Each path is a new rotation, seen through one point. The rows after it are directions, each followed by how far the rotation turns it, in deg/step (0 if it stays put).
Each turn is a multiple of 5 degrees from 10 to 175, or 0.
Rotation 1:
[  9.0   4.4   9.8 -11.7  -8.5   9.2  20.6  15.6   1.4  14.5 -14.2   4.2
   8.2  24.3  -2.4  -0.5   7.4   5.1  16.2  -2.9  28.3   8.0  -3.2  13.1
   5.7  -4.4  -2.1  13.5 -11.9 -23.1  -1.6  -3.8 -15.3 -29.8  11.9  21.8
  16.2  -3.5 -29.1  11.1 -25.8  16.9  -3.2   0.1 -15.6 -19.4   0.8 -20.2
 -10.2  19.4  10.7  -2.2   7.4   6.0  -5.6   0.5  -7.1   5.7  -0.8  -8.7
 -30.0  14.7   3.9 -12.7 -10.1   7.2   9.7  -4.6   6.2   8.9  -6.7   4.8
  -1.8  -2.5 -11.8 -10.8  17.5   6.5   3.2]
[  3.5   0.1   4.3 -11.9  -6.7  12.4  10.6  22.9   4.7  17.4 -25.2  14.8
  -0.5  13.3   1.4   1.4   4.1   2.0  24.3  -7.2  19.0  -5.2  -5.7  16.0
  10.5  -9.4  -1.7   4.6  -4.8  -7.5   3.2 -11.4  -6.8 -23.5  -1.4  10.8
  17.6   3.6 -42.6  11.0 -21.5  17.1  -4.2   4.8   5.1 -24.1  -4.8  -1.5
 -11.5  22.4  17.2  -0.9   9.4   6.8  -9.6   5.8  -5.5  -0.2   8.8 -19.2
 -23.9  14.2   5.2  -5.3  18.9   7.2   4.0 -13.7   2.4  11.7   2.8   0.7
   3.1   0.6 -14.8  -7.2  31.8   7.4  -0.7]
[ -3.7  -1.1  11.1  -6.0  -5.8  -2.1  24.7   9.8   6.4  17.8 -18.7  17.3
  -7.1  17.4  -4.3   3.0  13.5   5.0  15.2 -14.1  19.2  10.1  -1.2  17.5
  -7.7   5.5  -9.0  11.4  -8.3  -8.3   2.6  -5.8 -14.0 -20.7   1.3  16.3
  26.3  -5.8 -34.9   5.9 -24.7  19.4   2.1  -1.9  -3.4  -7.0   4.4  -5.2
  -2.3   5.6  12.9  -4.1  14.4  15.5   7.5   8.0  -9.7   5.8  -0.6 -16.3
 -32.8  12.8   6.3  -3.6   2.2  18.1   8.5 -10.3  -5.5  17.4   0.4   0.6
   1.2  -3.6 -11.6 -15.5  26.2  -0.2 -14.4]
[  4.8   7.2   8.8  -9.1   1.5  12.5   8.4  21.7   6.3  16.6 -15.5  11.4
   7.4  24.7  10.6  -6.3   7.1  -6.4  16.6  -3.5  20.5   1.4 -12.5  25.5
   1.0   1.1  -5.3   7.3 -16.5  -7.3   3.4  -2.5 -16.9 -28.3  15.5  14.5
  22.5   3.7 -31.8  16.5 -22.9  12.0   7.3   7.9  -9.1 -10.3   1.6 -15.8
  -1.4  16.3  11.8  -8.8   8.6  11.9   0.6   8.8 -15.3   9.6   5.9 -22.2
 -25.6  19.2   8.4  -2.3  -2.8   9.0  15.3   8.0  -0.4  13.5  10.3   0.1
  -0.8 -13.0 -19.3  -7.9  26.7   6.3  -0.2]
[  3.3   7.2  -1.0 -11.5  -3.3   8.2  18.6  17.7  -1.6  21.7 -14.8   8.8
   0.5  19.5 -11.0   4.3   6.9  -4.1  24.4 -18.0  24.6   5.6 -12.3  15.0
   5.3  -1.0  -7.5   9.2   0.3 -10.9  -2.4  -4.3 -18.9 -25.9  -3.6  11.6
  14.3  14.2 -28.2  16.3 -37.1  16.2  -2.3  -0.6  -1.6 -17.2  11.7 -10.5
  -7.1  22.1   9.8  -4.8   7.3  -1.8 -12.4   5.1  -9.9   5.3   6.3 -20.9
 -28.2  13.8  -2.0   0.2   1.3  15.6   5.1  -6.0  -1.3   5.0   3.7   9.0
   6.9   8.9 -16.4  -0.7  26.6   8.2  -0.7]
[  0.2  -0.5  -0.8 -13.7 -15.0  -0.8  17.3   8.8   3.2  10.8 -29.6  12.8
  -3.3  15.9  -1.6   0.4  11.0   4.3  20.0   2.0  24.3   9.3  -1.6  13.7
   3.3   4.9  -6.3  14.7  -7.7 -11.9  -6.6 -16.1 -10.1 -18.3   1.8  19.2
  21.3  -3.0 -38.8   5.1 -19.0  21.2  -2.9   8.4  -9.6 -26.6   4.5  -4.5
  -6.2  13.3   7.5  -5.7   5.6   7.0 -11.1  12.2  -5.4  14.1  11.1 -16.9
 -21.0  18.2   7.2  -7.0   0.3  11.1  18.0  -7.1   1.0  17.3   3.9   1.3
  -0.6 -12.6 -14.9 -11.5  29.2   8.7  -7.0]
[  2.2   5.3  17.7  -2.9  -9.1   9.6  22.1  18.4  -6.6  10.5 -15.2   9.5
  -2.4  24.5   2.7   5.8   3.6  -7.3  17.8 -12.5  20.1  11.6 -13.9  27.1
   9.8   0.7   2.4   5.3  -8.1 -12.2  -0.6   0.2  -4.8 -29.2   7.1  16.1
  17.5  -3.5 -35.6  16.7 -17.7  19.5   5.2  -1.1  -6.0 -12.0   6.3 -12.8
 -12.7  15.2  10.9  -4.3   3.4  12.3   7.1  12.3 -10.9   0.3  -2.3 -20.6
 -26.1  20.2   4.2  -3.5   3.5   5.3   9.5  -6.1   2.0  13.4  -4.0   0.6
  -4.4 -14.0 -12.2 -14.9  28.2  11.4  -5.1]
[ -8.5   3.7   4.9 -15.4  -3.0   7.8  15.0  27.7  10.5  22.5  -9.8   9.7
   5.1  22.8  -1.0   9.6   5.9  -2.1  29.7  -8.8  19.6   5.9  -4.1  25.5
  -6.9  -4.8  -4.6   6.5  -4.2  -3.0   6.8 -12.0 -16.3 -29.5   3.0  11.7
  11.2   3.1 -29.7  10.1 -24.8  11.0  -0.7   8.2  -3.7 -12.0  11.1  -6.3
  -3.4  18.9  11.2  -3.0  18.5   7.4  -7.4  12.1  -3.5   3.0   6.4 -19.7
 -29.5  23.1   1.8 -14.8  -2.8  -2.4   3.6 -11.4  -9.3  14.3   9.2   1.7
   7.8  -1.8 -12.1  -9.2  25.3  -0.5  -2.1]
[  7.0  -0.4  10.5 -15.2   5.4  -2.7  18.4  16.9  -2.6  23.7 -20.5  15.0
   6.3   9.2   1.5   2.8  16.7  -1.5  11.1  -8.8  26.6   6.6 -12.4  14.8
   1.5   5.1 -15.5  16.8  -7.7  -0.6  -9.8  -3.5 -18.0 -15.5   3.8  14.0
  25.6   9.2 -36.2  13.0 -22.6  19.1  -7.4  -4.6   2.8 -17.4   9.0  -8.6
 -12.2   9.5   3.7  -2.1  15.2   6.4  -4.6  17.2  -9.3   7.2   6.6 -20.4
 -23.5  16.0  18.5   1.9  -3.6  11.6  20.1  -3.0   0.3  12.8   3.8   4.3
  -0.5  -1.3  -8.5  -7.4  24.8   8.7  -7.8]
[ 10.3   0.4  10.5 -14.2  -9.2   7.1  19.4  13.7   1.0  10.2 -15.4   4.4
   6.3  24.9  -0.1  -3.8   7.6   5.1  15.2  -2.3  28.3  10.9  -4.8  15.3
   7.8  -2.3  -3.8  15.3 -12.6 -22.2  -3.2  -4.9 -13.5 -29.2  12.1  21.6
  19.7  -1.8 -32.0  12.2 -28.8  17.6  -2.4  -1.1 -17.9 -18.2   2.6 -19.0
  -8.7  17.2  11.1  -5.4   7.0  11.6  -4.8   4.1  -9.5   7.1  -0.1  -5.7
 -28.5  14.0   3.7 -12.6 -10.3   8.1   9.1  -5.0   4.1   8.8  -8.5   6.4
  -1.8  -5.9 -10.3 -12.8  19.4   8.6   3.8]
[  3.5   2.5   5.1  -8.9  -6.9  13.9  14.9  23.1   4.0  16.2 -23.6  11.5
   0.9  13.4   4.2  -0.4   0.3   1.0  25.7  -7.6  21.4  -5.6  -8.4  18.8
  11.8  -9.6   1.7   5.2  -4.6 -11.3   5.2  -8.1  -6.5 -24.5   1.0  11.9
  14.5   3.8 -42.8  10.2 -21.9  13.9   0.5   3.9   3.3 -20.9  -4.8  -4.8
 -11.0  19.7  17.3  -0.3   8.7   6.2  -7.2   5.2  -5.3  -1.8   7.7 -26.1
 -25.9  17.3   7.1  -5.9  15.9   5.6   2.5 -14.4   2.4   9.0   5.0   1.3
   2.6   0.5 -18.6  -8.4  29.4   7.7   1.1]
[ -2.7   0.3   7.6 -10.6  -7.5   0.7  25.9  13.0  10.4  19.4 -18.2  16.3
  -5.9  17.4  -4.8   3.2  15.7   3.9  18.0 -15.4  19.1   9.5  -3.7  18.6
 -10.5   5.7 -12.3   9.0  -8.0 -10.1   4.5  -9.2 -15.9 -24.3  -3.2  14.4
  26.1  -5.4 -33.8   8.9 -24.4  21.3  -0.4   1.5  -3.7  -7.6   3.1  -6.4
  -1.3   8.6  11.6  -0.8  14.8  16.7   5.3   7.9  -5.0   4.4  -1.6 -17.1
 -35.0  11.7   5.0  -2.3   2.7  15.6   7.6 -13.3  -7.7  20.2   3.1  -3.0
   2.5   0.5 -13.0 -15.0  26.8  -0.1 -15.8]
[  3.1   4.0   8.7 -10.3   3.4   9.6   7.5  18.1   3.4  18.7 -18.3  12.9
   4.5  24.2  11.0  -6.8   8.4  -5.1  14.6  -4.9  19.8   3.0 -10.9  25.1
  -0.5  -1.4  -8.9  10.0 -14.7  -7.3   0.1  -5.4 -12.7 -25.7  16.3  14.3
  25.2   1.9 -32.7  14.1 -22.6  13.6   6.5   8.4  -9.9  -9.0   0.2 -16.5
  -0.3  12.9  10.8  -8.6  11.3  13.4  -2.1   8.3 -15.2  10.5   6.7 -20.4
 -23.1  18.5   7.1  -0.5  -3.0  10.8  16.0  10.6  -1.2  13.0   8.8   1.3
   0.8 -17.2 -17.6  -7.9  26.4   6.3   2.9]
[  1.6   4.8   0.4  -9.0  -3.5  12.7  19.1  16.3  -4.6  18.5 -16.2   8.8
   1.4  19.6  -9.8   3.5   6.3  -6.6  25.1 -17.0  24.4   7.5 -12.9  16.5
   4.6  -1.0  -6.0  11.3  -0.2 -11.1  -1.9  -2.0 -17.7 -26.8  -1.7  12.8
  13.0  13.4 -27.8  15.1 -38.5  12.4   0.8  -0.5  -4.4 -12.4  12.6 -13.7
  -5.8  20.9   9.4  -5.5   7.0   1.3 -11.3   4.5 -10.2   3.2   4.9 -20.7
 -29.8  15.7  -3.0  -2.9   1.2  12.9   8.5  -6.3   0.1   4.4   3.0   7.9
   6.9   6.3 -15.8  -2.2  25.9   9.4  -0.9]
Directions:
[ 1.5  1.1 -0.6 -2.6 -0.7 -3.0  5.1 -5.4  2.6 -1.2 -4.2  0.7 -1.8 -4.4
 -0.5  2.0  3.0  3.6 -4.7  1.9  0.4  0.6  0.2 -4.1 -3.6  4.1 -0.4  3.6
 -0.9 -0.5 -1.0 -0.2 -3.5  4.5  0.7  0.9  1.6 -3.1 -0.3 -2.2  1.9  0.1
  1.6 -2.2  0.9 -0.3  1.9  0.3  0.5 -4.3 -2.8  2.0 -0.5  1.8  1.3  4.0
  1.6  3.1  0.8 -5.1  0.3  0.4  5.1  0.8 -3.1  2.1  5.2 -1.9  0.0  0.9
  0.5 -3.6 -3.2  0.5 -1.1 -3.3 -0.2 -0.1 -7.0] => 120
[-3.1 -5.2  0.8  0.6 -0.9 -6.5 -2.9 -1.7 -2.6  1.7 -1.1  2.3  0.0 -0.8
 -0.8 -1.6  3.9 -0.6 -1.5 -0.7  0.3  3.9  2.6  1.8 -0.7  3.0 -6.0  1.1
 -1.1  4.3 -4.4 -2.5  2.9  1.5 -3.1  0.6  4.9  0.5 -3.3 -1.4  1.2  4.8
 -4.4  0.9 -0.7 -1.6 -2.2  2.9  0.9 -3.5  0.3 -1.6  2.8  2.2  1.7  0.0
 -1.0  1.4  0.7  8.1  1.0 -3.1 -0.6  3.0  1.4  3.5  2.6  1.8  0.4  2.6
 -1.0  2.0  2.1 -3.4  3.1  0.3  1.0 -0.6  0.2] => 115
[ 3.3 -2.1 -0.3  0.7  1.5  3.0 -1.0 -1.6  3.8  0.6 -3.5  2.2 -1.7 -1.3
  0.9 -6.1  0.6  3.8 -2.5 -0.5 -1.8 -6.2  1.5 -2.8 -1.1 -1.8 -1.1 -0.3
 -3.1 -3.4  3.4  0.1 -1.3  0.5  0.7  0.9  4.2 -1.1 -0.9 -0.6 -4.5 -1.1
  1.1  0.1  0.8  3.7 -7.6 -1.1  3.1 -0.1  3.3  1.3  0.7  2.9  2.4 -5.3
 -1.1 -0.4 -0.7  1.5 -4.3 -4.0  0.1  3.0  3.8  5.7 -1.4  1.1  0.4 -1.6
 -0.2 -1.6  1.8  4.2 -3.3  3.2 -0.1 -2.0  0.1] => 40
